The same turns and mirrors carry the whole set onto itself and the rows of a family onto each other. Which other rows belong to the same family as each row named below? List them in the order they appear above.
These 16 rows form 4 families of 4 rows each.
Fazin: [ 35  20   4   1  18   8 -26  20 -16 -34  -1 -26   2 -17 -20]
pidig: [ 22  24 -11  10  23   1 -30  33 -19 -25  10 -30   6 -13 -18]
numuk: [-17   4 -23  13  15  12  -1  10 -25   9 -35  22 -14 -26   0]
gezaf: [  6  23  -8   7  27 -24  18   1  21 -37  18 -14   1 -19 -30]
fona: [  2  28 -14   2  25 -26   3  -6  26 -43  10 -18  -7 -19 -18]
gisis: [-15   3 -20  18  20  14  -5  20 -12  15 -28  12 -21 -39   1]
kadaz: [ -2  21  -1  -1  21 -28  13   1   8 -38  18 -13 -10  -2 -35]
Gepip: [-21 -17 -12  37  13   3 -26  17  26 -14 -15  28  -3   0 -11]
Valu: [-25 -10 -13  21  12  11  -7  10 -15   0 -38   4 -11 -41  -3]
zuf: [-17 -11 -11  31  21  16 -13  -1  14 -20  -4  48   2  -6 -14]
kita: [-20  -4 -10  29  13  12 -15  19  19 -28 -14  49  -5  -6 -21]
zugo: [ 27  25  -4   4  20  -5 -23  19 -25 -17   9 -24  17  -8 -26]
Sebi: [ 14  22  -8   2  19 -17  14   5  27 -35  16 -20 -14  -5  -6]
zalog: [-21   0  -3  25   5   9 -31  12  29 -20 -14  42  -5 -11 -15]
tid: [-19  -6 -16  18  20  22   2   6 -28   4 -16  24  -4 -32   3]
lek: [ 23  19   0   4  28  -6 -18  19 -30 -22   5 -24  -3  -3 -40]

Same family as Fazin: Gepip, Valu, Sebi
Same family as fona: pidig, gisis, zalog
Same family as kadaz: zuf, tid, lek

The same turns and mirrors carry the whole set onto itself and the rows of a family onto each other. Which other rows belong to the same family as each row named below? List them in the order they appear above.
These 32 rows form 4 families of 8 rows each.
Kerer: [-10   9  -5   4  34 -12   0 -18  11  22   9  22 -17]
zuzol: [-20   0  -4  -5   3  -2  -4 -29 -26 -12  -1 -23 -39]
somum: [ 28  12   2  -4 -31  27  -9   2  11  12  -4 -13  14]
boz: [-20   2  -4   4  29   1  -5 -41  -2  -4  18   7 -25]
sozus: [-23  -4  -3   0  31 -10  -4 -30  -8   0   6  -4 -34]
deno: [10  7 -5  6 19  0  1 -6 26 31  7 23  7]
Fadi: [-10  -4  -5   1  38 -15 -14  -7 -15   7  27  13 -10]
vogov: [ 17  -3  -1   7 -19   8 -15 -22 -19 -25  -6 -40 -13]
zep: [ 1 10  1 12 20 13 -7  5 20 16 14 24 18]
debu: [  5  -7 -10   5  26 -11   0  10  -1  19  24  23   5]
subef: [ 33  -6  -5  11 -32  11  -1  -4  -5 -12  -9 -29   2]
Togos: [ 13   5   2  -6 -41  18  -8   2 -20  -2 -10 -29  -1]
pufes: [-12   4  -1   9  37   7  -7 -20  14   7  19  23  -3]
guf: [ 16  16   4  -9 -38  27 -14  -6 -11  -5  -5 -29  -7]
barev: [ 22   2   5  -2 -32  20  -8  14   1  12  -6 -11  21]
Maves: [ -7  10  -4   0 -30   3   0 -31 -23 -10   4 -31 -28]
kefes: [  6  16  -1   4 -46   8   0  -6 -17   0  -1 -32  -7]
femup: [ -3  18   4 -11 -23  16 -15 -18 -26 -15  -1 -29 -30]
rav: [19 -3  5  3 -4 13 -7 13 19 24  1 10 27]
zade: [-13  -7  -1   4  40  -8  -4 -19  12  15  10  15 -12]
mag: [ 12  16   3  12 -11  16  -4  20  14  18   7   8  26]
Gusep: [-13  -1   0   0  30 -11 -24 -23 -26 -11  20 -10 -21]
Sis: [ -1  -1   1   2   7  -2 -25 -30 -27 -24   6 -32 -23]
Talu: [ -5   4  -1  -8 -26   9  -6 -16 -31 -12  -8 -34 -26]
Zim: [-22  13  -1  -1  27 -11  -5 -25 -10   4   8   7 -38]
rito: [ 4 -7  3  5 26  1 -5 -1 23 25  9 20 13]
dufa: [-19  17   2  -8   4   0 -11 -25 -25 -11   4 -15 -44]
keba: [ 36  -9 -10  11 -24   7  10  12   5   5  -2  -6  13]
Tak: [ 14  18   2   8 -39  14  -2  15  -2  11   0 -16  15]
voboz: [-18   4  -5   0   1  -1  -2 -46 -17 -11  11 -16 -36]
Nisek: [25  8 -2  2 -8 15 -3  2 26 27  1  8 20]
moku: [ 24  -9 -12   9   0  -3  10  18   7  19  11  15  14]

Same family as deno: Kerer, somum, guf, femup, Zim, dufa, Nisek
Same family as Talu: zuzol, sozus, Togos, barev, rav, zade, rito
Same family as Gusep: Fadi, vogov, debu, subef, Sis, keba, moku

The same turns and mirrors carry the whole set onto itself and the rows of a family onto each other. Which other rows belong to the same family as each row named below? List them in the order they appear above.
These 18 rows form 3 families of 6 rows each.
kar: [-25 -24  -5  26  -5  -1 -34 -24  11  16 -14 -39   4  12  -6 -13  -5  -9
  40   1 -34  -3 -19 -12]
Lof: [-25 -22 -19  -1  13  -5 -17 -32  -3  13 -19 -24  27  26  16   8 -31 -19
  41 -21 -31   3 -27  29]
Bida: [ -9   3 -31 -23 -11 -41 -57   2 -20   7   9  30  18   5  -3   9 -23 -14
   7 -17  14  16  18  13]
mefin: [-16 -18  -2  16 -30  -3 -38 -36  17   9 -22 -46  11   0 -11  -1 -18  -6
  38   8 -11   1 -15  -2]
tufu: [-24 -16 -23  -3  -2   0 -11 -32  -7   1 -25 -16  29  21  13  16 -34 -17
  37 -17 -22   9 -35  28]
kob: [-26 -14 -12  24 -27   9 -21 -23   5  -4 -21 -25   6   4 -10   2  -8  -6
  33   5 -22   5 -35 -14]
lokid: [-27 -24  -6 -14 -14  20   4 -27   8  10  -4 -12 -19  13  -6  -5 -29   4
  22 -17 -17  13 -31  14]
Rifu: [-12  -3 -28 -23   5 -46 -64   2 -17  19  14  24  16  10   1  -1 -21 -17
  11 -21   5  11  27  14]
Nuf: [-23 -32   0 -14  -1  10  -9 -32  17  27   0 -28 -18  17  -3 -17 -30   1
  28 -19 -22   6 -16  20]
Kigan: [-16 -16  10 -24 -19 -52 -30   3  -1   0  10   9   5 -14  16   3   0   5
  -2 -20  26  28  18  25]
pumut: [-17 -26   0 -20 -24  11 -10 -40  17  17  -8 -28 -12   8  -9  -4 -40   5
  24 -13  -3  12 -19  26]
veka: [-23  -6 -16   6 -13 -34 -58  23 -12  -9  -1  15   5  -5   4  -7  29   5
  -1  -1 -11   3   2  -5]
vaduv: [-16   0 -33 -19   3 -38 -52  10 -24   9  14  37  13  11   1   3 -15 -16
   6 -22   0  15  14   7]
goz: [-26 -15   3 -17  -6 -45 -18  15  -9  -5  16  24  -1  -7  19   0  10   4
  -3 -24  10  28   7  13]
mureg: [-12  -4 -11  -3 -34 -40 -69  10  -4 -10  -9   3  13 -15  -1   1  16   8
  -1   6  10   5   9   6]
zelif: [-14 -13  -7   1  -9 -47 -77  12   0   7  -1  -7   9  -5   5 -15  22   3
   5   0  -7  -3  21   5]
tozin: [-18 -19 -18  -7  -3  -8 -22 -41   0   9 -26 -30  33  19  13  14 -39 -17
  40 -15 -17   5 -24  35]
zav: [-21 -23  11 -19   5 -55 -32   9  -1  12  18   8   0  -5  22 -11   7   1
   2 -26   8  22  23  21]

Same family as tozin: Lof, Bida, tufu, Rifu, vaduv
Same family as veka: kar, mefin, kob, mureg, zelif
Same family as lokid: Nuf, Kigan, pumut, goz, zav

The same turns and mirrors carry the whole set onto itself and the rows of a family onto each other. Which other rows belong to the same family as each row named below? List them in the order they appear above.
These 28 rows form 7 families of 4 rows each.
lifam: [ 13 -17   8  26 -20 -17  -3 -14  -7  17 -22  -6  11   7 -19  28]
ribom: [  9 -16   5  32 -22 -10 -25 -14   3  20  -6 -22  23  -5 -21  15]
kek: [ 14 -27  29  21 -29  21  24 -19  10  -7  10 -10  10   4   8 -25]
luk: [ 39 -13 -16  17   8 -16  10  37 -10  28  -4 -20  46 -13  -6 -20]
kup: [ 45 -15 -20  25  -7 -18  20  33 -19  26  -4  -3  33 -17  -9 -28]
Bokeb: [  9 -11  26  12 -22  30  11 -10  23  -3  12 -14  11   3   8 -26]
sir: [ 16 -32   7  40 -22 -15 -15 -14  -5  21 -11  -4  23  -5 -18  20]
vus: [  4 -16  -7 -18   3   0  -7  24 -25 -16   8  -4  -1   9  30  -6]
Duv: [  6 -17 -13  -8  -6   7  10  13 -36 -12  12  12  -4   4  32  -5]
zed: [ 11 -21  15  31  -8 -17  -2 -22 -17  16 -12   4   5 -14 -15  25]
zuta: [ 36 -17 -10  20  11 -31  19  32 -14  17 -12   9  22 -25  13 -21]
fetu: [ 13 -25  -2  30 -11 -23 -12 -13 -15  30 -21   0  10  -3 -16  20]
Simi: [  6 -20 -18  -8  -4   5  16  26 -40  -4  -2  17   1  -1  23 -18]
Nineb: [ 22  -3  23  17 -25  33   4 -10  16  11   7 -24  23  17  -5 -15]
Dalo: [ 19 -13  26   6 -20  34   4  -1  17  17  14 -17  27  15   2 -32]
nat: [ 45 -19 -16  15  -2 -31  17  37  -7  22  -8  -4  30 -23   3 -10]
bupo: [  1 -21  -3  -6  -5  19  -6  19 -30 -21  11   1   5  13  30  -5]
lezek: [ 18 -20  21  27 -11  -7  -8 -26  -4  25 -25  -2   2   4 -14  12]
tora: [ 25 -16  39  11 -22  29  -4  -7  13  17  21  -7  14  -1  -9 -21]
zovu: [ 18 -14  33   0 -19  33  12   6  12   2  20 -11  16  -1   8 -34]
Zub: [  4 -19 -18  -4  -2  19  -8  31 -23 -10   6   6   0   6  30 -19]
gebes: [ 11 -14  34  21 -17  26   4  -3  12   6  28  -8  22   1   3 -38]
nibas: [ 16 -16 -20 -13  -7  17 -10  44 -18  -1   9   6   8  14  19  -8]
Palo: [ 16 -24  24  42 -10 -12  -5 -30 -12  12   3  -3  12  -5  -7  16]
dab: [ 42  -8 -20  27  -1 -27  21  21  -3  29  -4 -10  38 -18  -7 -15]
Lazel: [  4 -24 -14  -7   2  -4  11  29 -34 -17   8  -4  17   8  33  -6]
Fep: [ 30 -15 -16  -4   9 -23   6  44 -12  26   1 -13  39 -15   0 -18]
lesob: [ 28  -3 -34  18  -2 -16  20  35 -19  19   5  -8  38 -17   0 -21]

Same family as bupo: fetu, zovu, dab
Same family as nibas: ribom, kek, zuta
Same family as vus: lifam, kup, gebes
Same family as tora: lezek, Lazel, lesob
Same family as luk: Duv, zed, Dalo

The same turns and mirrors carry the whole set onto itself and the rows of a family onto each other. Which other rows belong to the same family as each row named below? List them in the order they appear above.
These 32 rows form 4 families of 8 rows each.
Tisep: [  6  18  15   3   8 -28  22  -6   6]
gusi: [  5 -21  27 -19   7 -17 -17 -24  12]
mekod: [-11 -11  17  -9  12  25  27 -22  16]
buzil: [-10  22  16 -29  -3   8 -11   8  -5]
zif: [  6  12  19   4   0 -26  27   2  10]
Pil: [-10   3 -18  13 -12  22  17  10 -11]
Podi: [ 13 -10  -1  10 -14 -17 -25  18  -6]
zofu: [ -2  10 -15  17  -8  23  17  13  -6]
rovet: [ 20 -29  -3  26  11   2  14 -12  15]
zodo: [ -3 -29  -8  -7  -7  29 -25 -12  -2]
puro: [ -3 -32  -3  -5  -3  33 -21  -3  -6]
nila: [ 14  -2  -5   6 -12 -19 -27  12 -12]
duli: [-10  -3  12 -12  13  23  25 -29  12]
dipul: [  6  19  20   5   1 -21  25   0  11]
zot: [ -7   8 -21  10  -4  16  17  18  -5]
nep: [ 14 -34 -12  21   4  -5  10 -13  15]
pegi: [ -2  15  16  11   4 -25  23   3  12]
fevev: [-19  -3  15  -6  18  26  20 -24  10]
Vuri: [ -9  21  16 -31  -7   9 -12  -1  -8]
zuzeg: [-16  15  16 -30  -6   3 -12   3 -15]
nov: [ 12 -15  30 -16  13 -16 -17 -21  16]
nos: [ 11 -22  31 -17   3 -14 -12 -24  15]
Ninan: [ 22 -12  -2   3 -13 -20 -19  16 -10]
Kuva: [-11  22  23 -24  -3  12  -9   2 -11]
Pif: [  6 -28  -3 -13  -4  31 -23 -13  -8]
kidi: [ 12 -31  -3  30   1  -2  12 -12  18]
Levu: [ 18  -7  -1   4 -14 -20 -24  17  -1]
fira: [ -3 -24  -6  -6   0  33 -27 -13  -6]
lusud: [ -7  12 -18  16 -10  21  11  11  -6]
Gidi: [ 11 -22  34 -13   9 -11 -16 -27   6]
fug: [-13  -4  14  -6   8  27  24 -30  10]
Nit: [ 13 -33  -3  27   2  -2  11 -18  10]

Same family as nep: mekod, Pil, nila, pegi, nov, Kuva, Pif
Same family as zofu: gusi, buzil, zif, Podi, duli, fira, Nit

